One turning vector, and how many steps it has turned
The counts run from 0 to 471.
[ 12  -7 -17 -26  -5  -1 -11 -14   3 -26   0  20  23  15 -13 -14] -> 191
[ -6 -14  29  -6   5  -5  16  -3   2  21  29   6 -10 -14  -5 -15] -> 251
[  0 -29   4  22  13   0   1  21   1   2  -7  14  -4   2 -18 -35] -> 262
[ 24  -6 -18 -20   3   4   7   6   1  27  14  -3 -15  -4  -5 -27] -> 279
[ -9 -17   0   6   5   9  16   9 -14  25 -20 -23 -16 -17 -12 -22] -> 399
[ 27 -11 -25 -24  -8   6  -6 -29  20   4   6  18   5   0 -10 -15] -> 315
[ 18   2   6  -4   6 -27  20 -34   4   2 -26  29  12   5   2   3] -> 179
[ 10 -10  -5  -1   6  -4  37 -11   8  29 -36   2  -3 -24 -19  -4] -> 289
[-24 -19  34  15  -9   4  17 -21   0 -11 -13  18 -26  -1  -6 -17] -> 224
[ -6 -14  -2 -17 -11  25  11 -12 -14 -35 -21  22 -11   9 -21  -4] -> 66
[ 22  -5 -13 -11  -7 -11  24 -39  21   5  -1  11  -4 -10 -11  -3] -> 48
[ 22   3 -19 -23  -1  -5 -10 -35  14 -16   8  25  16   7  -2 -14] -> 192
[ 26 -10  -8 -17  22 -17  16  12  -8  12  12  16  23   1 -15  -9] -> 17
[  9   3  -8 -20  -6  -2   8 -11  -5  35 -22   9 -27  14 -16 -12] -> 426
[ 10 -10 -12 -27  15  -8  10   4 -17  20  27  -9   8  -2 -19 -25] -> 402
[-13 -20   1 -17   2   4 -10  17 -17   5  29   6  -5   1 -16 -42] -> 387
[ 23 -12 -10  -5  10   6  -4  13  12   2  -1  30   4  13 -19 -29] -> 423
[  0   1  -6   1  22 -19  23 -10 -10  29 -40  18  11   4  -9 -18] -> 420
[-30  -6  19  -7   3 -20  -3 -38 -15  -6   3   1   0   8   8 -13] -> 230
[ -2  -9  -8  -8  23  -6  -7  12 -23   7  -1   4   8   7 -22 -33] -> 270
[ 25 -11   3 -20   2 -10  21   4  -3  32  24   3  -1  -8 -10 -18] -> 11
[  6 -19  -4  -5  -3  -2   8 -24  10 -23  26   7  25 -15  -8   0] -> 206
[ 34  -5  -8 -27   6   4  24  15 -12  12  18  19  -3   5 -22 -10] -> 293
[ 16 -13 -21 -26 -14  25  12  -5 -14 -28  -3   2  12   1 -22  -4] -> 321
[  0   3  -2  -7 -12 -14   3 -52  19  -2 -28   8  -6  -1  -2  -3] -> 194
[-22 -19   4  -9  -8  22   0 -17 -20 -29 -12 -13  -4  -2 -18  -7] -> 80
[-19 -24  24  19   3 -10  24 -16   4   5   3  -2  -4 -18  -8  -4] -> 369
[-11 -25  13  27  18 -14   7   9  -2   8 -19  18   5  -8 -19 -29] -> 261
[  4  -6  13 -13   2  -9  10 -11  -9  36  12  17 -26  12  -2 -29] -> 266
[  7  -8  -2  -2   3  22  16  -2  -5   0 -41  19 -15   8 -19 -13] -> 305
[-12 -35  -5  12   5  13   2 -11   1 -25   7  -2  10 -27 -13 -11] -> 88
[ 17  -6 -29 -27   5   0  -2   3 -14   0 -16   6   5  14 -21 -28] -> 430
[ -7 -22  22   0  -1   4 -12  -4   1 -16  35  18 -14  -1  -8 -31] -> 104
[ 13  -7 -18 -15   7  10  20  -2 -19 -15 -34  -7   9  -6 -23   4] -> 443
[ 26  -3 -10 -18  13 -23  18 -12  11  31  14   8  15  -6 -14 -10] -> 287
[ 10 -16  -5 -25 -13  18  -5 -17   0 -24   5  19  -5   3  -7 -20] -> 467
[ 22 -14 -10   4  14  -8  18  21   8  11  23  17  13 -10 -19 -30] -> 409
[ 21  -4 -10 -32  12   4  16   1 -17 -26  -8  21  23  12 -18  -7] -> 176
[-28 -17  25  14   8 -20  17 -25  15   2  13  -5  -2 -26   0  -6] -> 368
[ 11  -1 -14 -18 -16  -3  15 -52  16  17 -11  10 -18  -7  -4   0] -> 317
[ -8 -13  10 -13 -19   5   8 -38  -2   0  -5 -10 -27  -8  -3  -2] -> 78
[-16 -14   0   3   4  -2  17  -6  -1  37 -11 -18 -17 -17 -16 -20] -> 398
[  2 -19   8   4   7 -24  20 -11  12  29  20  -4   0 -20  -9 -19] -> 128
[ -6 -30  17 -13   8  -1   6   7 -13 -32  20   6  22  -6  -6 -11] -> 96
[  7  -3 -11 -18   9 -27   5 -13   0  36  16 -13  12  -6  -7 -23] -> 4
[ -3  -6  -5 -17  18  -9  28  -7 -23  32 -23 -23  -5  -7 -19 -12] -> 282
[ 14  -4  -2  -3   8 -10  22 -30   9   2 -37  26   0   3 -12   2] -> 180
[-16 -12  -5 -11   3   9  16 -28 -15 -21 -31 -10  10 -10  -8   3] -> 203
[  1 -12 -18 -25   6  11  -6 -10 -13 -22 -20  20  14  14 -13 -14] -> 190
[ 36 -13 -23  -9   1  12  17   7   8  -7   3  23   8  -9 -22  -6] -> 169
[ 23  -6 -20 -35   9 -19  19  -7  -8  16   7  -3  18   6 -10  -5] -> 163
[ -4   4  -6  -6   2   4   9 -23 -16 -14 -50   8 -13  10  -6   5] -> 188
[ 35 -11 -23 -16   6  11  10  13   0   9   1  24  -8   9 -21 -26] -> 24
[-15 -10  -2  -2  20   0  -4  19 -30  10 -15 -10  -2  -1 -15 -33] -> 269
[ 20  -8 -19 -21  -7   1   6 -42  19   8  -1  13 -12  -9  -6  -8] -> 316
[  3  -6  -1  14  24   0  15   8   0  14 -33  17   7   4 -22 -27] -> 421
[  0 -26 -19  -1  -2  11  21 -10   9 -30 -27   1  14 -17 -20   8] -> 327
[ -7 -18  10   4 -10  -3  29 -44  13  -9 -15   5  -8 -18   1   7] -> 209
[  9 -13   1  -5  11  -3   1  15   2  16  29  30  -5   2  -6 -47] -> 264
[ 21 -10  -7 -12  28  -1  11  22 -17   1  -3   2  22  -4 -21 -18] -> 16
[ 11 -13 -26   4   6  21  11  -7   9   4 -29   2  -2 -17 -30 -17] -> 436
[-15 -23 -14 -26 -11  23  -4  -8 -17 -39   1  -9   7   0 -18 -13] -> 81
[-11  -6 -12   7  19 -18  19 -14   1  35 -16 -13  11 -15 -16 -20] -> 6
[  0  -6  -5  -3  13   6  19 -17  -9 -26 -32  12  22 -10 -15   3] -> 58
[-27  -8  25   5  17 -13   6   1 -32  -4 -13  -1   7   2  -5 -21] -> 377
[ 21  -4  -9 -22   4 -20  25 -36  13   5   1  16  17  -3   2   1] -> 447
[ 14 -20 -14  -4  -4   9  11  -8  19 -28  -7  19  23 -19 -19   4] -> 328
[-24 -17  18   8   0 -21   0 -32   8  29   5   0 -10 -13  -4 -21] -> 114
[ -6 -22  31  -2  11 -20  10 -25   5  -1  29  -7   8 -18  -6  -6] -> 367
[-10 -19 -15 -16   1  12   6 -16  -4 -35 -12  -5  23 -12 -12   0] -> 204
[ 16 -13 -24   4  14   3  19  -5   3   6 -36   3  17 -12 -21  -6] -> 167
[-13 -22  20  14  -4   9  -5  18  -6 -22  10  24 -12  -3 -14 -26] -> 103
[-15  -9   9  -6  -3 -27  -7 -50   5 -11  12  -3   3  -6   7 -12] -> 353
[ -8  -1   6  -3 -12   2   9 -43  13  -9 -26  26 -17   4   1  -2] -> 463
[  4 -18  11  -3  -6 -15  18 -43  21  -4  11   5   0 -18  -4   7] -> 208
[-20 -20  24   3  20   5  25  19 -30  -1  -4   0  -7 -16 -14 -14] -> 254
[ -8 -16  10  -6   2 -16   1  -8 -12 -25  31   9  22  -1  -3 -18] -> 97
[  8 -10 -15 -24  14 -22  -6  -3 -18  24  22  -7  15  -2 -15 -30] -> 3
[  8  -4 -18  -6   3 -13   7 -32  16  19 -33  -4   9  -2 -15 -11] -> 434
[ 11 -14 -14  -9  -4  26  26  -4  -4 -13 -29  -2  -4  -8 -24   6] -> 51
[  8   7  -1 -20  14 -15  26 -10 -22  12 -35   3  -7   6  -2   4] -> 296
[ -1   3  -8 -17   3   6  10  -2 -14  13 -46   3 -11  10 -15 -18] -> 428
[-30 -25   5  13  -9   4   0 -28   3  -8 -14  -5  -3 -13 -14 -15] -> 355
[-27  -7  31   2   9 -19  23  -9 -22   3  -2   0  -4  -5   3 -15] -> 376
